Here are the same points, seen from different sides; a view may also be mirrored.
A view may leave some points out, and in a few views one point is out of place. Which views, in the order they come, and which point in each? Write none if none.

Scene 1 (7 views)
panel a:
  J65 [-76  17 -23 -16 -61 -25  31]
  J142 [-79  15  -4 -22 -66  -8  44]
  J70 [-75  18 -29 -13 -70  -2  46]
  J155 [-78  15 -22   5 -75 -10  32]
  J85 [-88   6 -26 -16 -74 -20  38]
  J266 [-91  20  -3  -2 -59 -18  30]
  J633 [-74  32 -24 -16 -58 -30  33]
  J315 [-57  26  -4   6 -62  -5  29]
  J444 [-57  24 -17  10 -66 -14  31]
  J359 [-86  21  -1   7 -89 -24  47]
  J618 [-70   4  -6  -1 -76   0  32]
panel b:
  J266 [ 22  11  24   9  10 -47 -32]
  J444 [ 21   0  10  37  15 -28 -34]
  J359 [ 33  28   6  16  29 -43 -45]
  J155 [ 30  12  17  21  16 -23 -31]
  J70 [ 40  18   8  26   0 -26 -18]
  J618 [ 23  26  23  30   5 -25 -40]
  J142 [ 34  24  14  23  -7 -47 -31]
  J633 [ 41 -10   6  17   2 -44 -28]
  J315 [ 14   4  19  42  11 -38 -33]
  J85 [ 46  17  11   6  -1 -26 -33]
panel c:
  J142 [-17  12  -7   3  -7  -5 -63]
  J65 [-20   4   4 -11 -11  -1 -42]
  J633 [-22   6  10  -8 -15 -11 -35]
  J315 [-31  22  17   9  13   1 -45]
  J85 [ -5   9 -12 -13 -12   6 -46]
  J359 [-14  38 -16  12 -10   3 -37]
  J444 [-23  25  20   2   6   8 -38]
  J155 [-10  20   0  -4   8   9 -38]
panel d:
  J444 [-17 -41  39  11  42  32  56]
  J618 [-30 -45  43   4  37  48  33]
  J142 [-35 -30  59  -8  30  32  33]
  J359 [-13 -44  74  11  26  47  44]
  J633 [-30 -21  59  13  40  13  52]
  J155 [-20 -34  48  18  40  40  36]
  J70 [-17 -27  49   4  40  25  24]
  J266 [-35 -20  59  12  28  46  49]
  J315 [-23 -36  37  -1  44  41  59]
  J85 [-33 -31  62  20  32  26  23]
  J65 [-36 -27  54  15  36  19  42]
panel e:
  J315 [ 85 -14  13  11  31 -61  58]
  J70 [101  -4  20 -18  15 -47  65]
  J266 [ 92   4   5  11  32 -38  76]
  J618 [ 85 -18   9  -1  20 -36  57]
  J142 [111  -8  14   1  28 -34  63]
  J155 [ 84  -8   8  -6  16 -46  74]
  J633 [113   5   2   1  20 -63  77]
  J65 [107   3  -1  -2  15 -51  70]
  J85 [105   1   1 -12   9 -33  76]
  J444 [ 85 -15   4  -1  26 -66  65]
panel f:
  J315 [ 68  -1 -74  58 -80 -28  28]
  J70 [ 45  -5 -67  27 -86 -33  15]
  J142 [ 68  -5 -62  24 -90 -18  18]
  J65 [ 60   6 -85  26 -83 -20  11]
  J155 [ 56 -14 -81  41 -86 -33   8]
  J85 [ 55  -9 -81  18 -91 -23   1]
  J618 [ 59 -21 -70  47 -91 -19  17]
  J444 [ 60  -3 -85  54 -85 -34  27]
  J633 [ 65  18 -86  27 -82 -29  12]
  J266 [ 80  -9 -78  34 -74 -25   6]
  J359 [  82  -20  -79   33 -102  -42   11]
panel g:
  J618 [-26  28  41  15 -28 -15 -43]
  J142 [-15  37  31  21 -41 -25 -25]
  J633 [-22  24  63  21 -46 -25  -9]
  J85 [-14  34  58  28 -46 -14 -23]
  J315 [-33  11  32   1 -30 -28 -29]
  J359 [  4   6  42  23 -36 -19 -39]
  J70 [-19  37  54   9 -48 -30 -32]
  J266 [-18  14  31  18 -48  -8 -21]
  J444 [-32   7  47   5 -31 -31 -30]
  J155 [-22  18  54  11 -40 -15 -34]
  J65 [-24  25  50  21 -43 -23  -9]
Views that do not fit: panel g
  out of place in panel g: J633
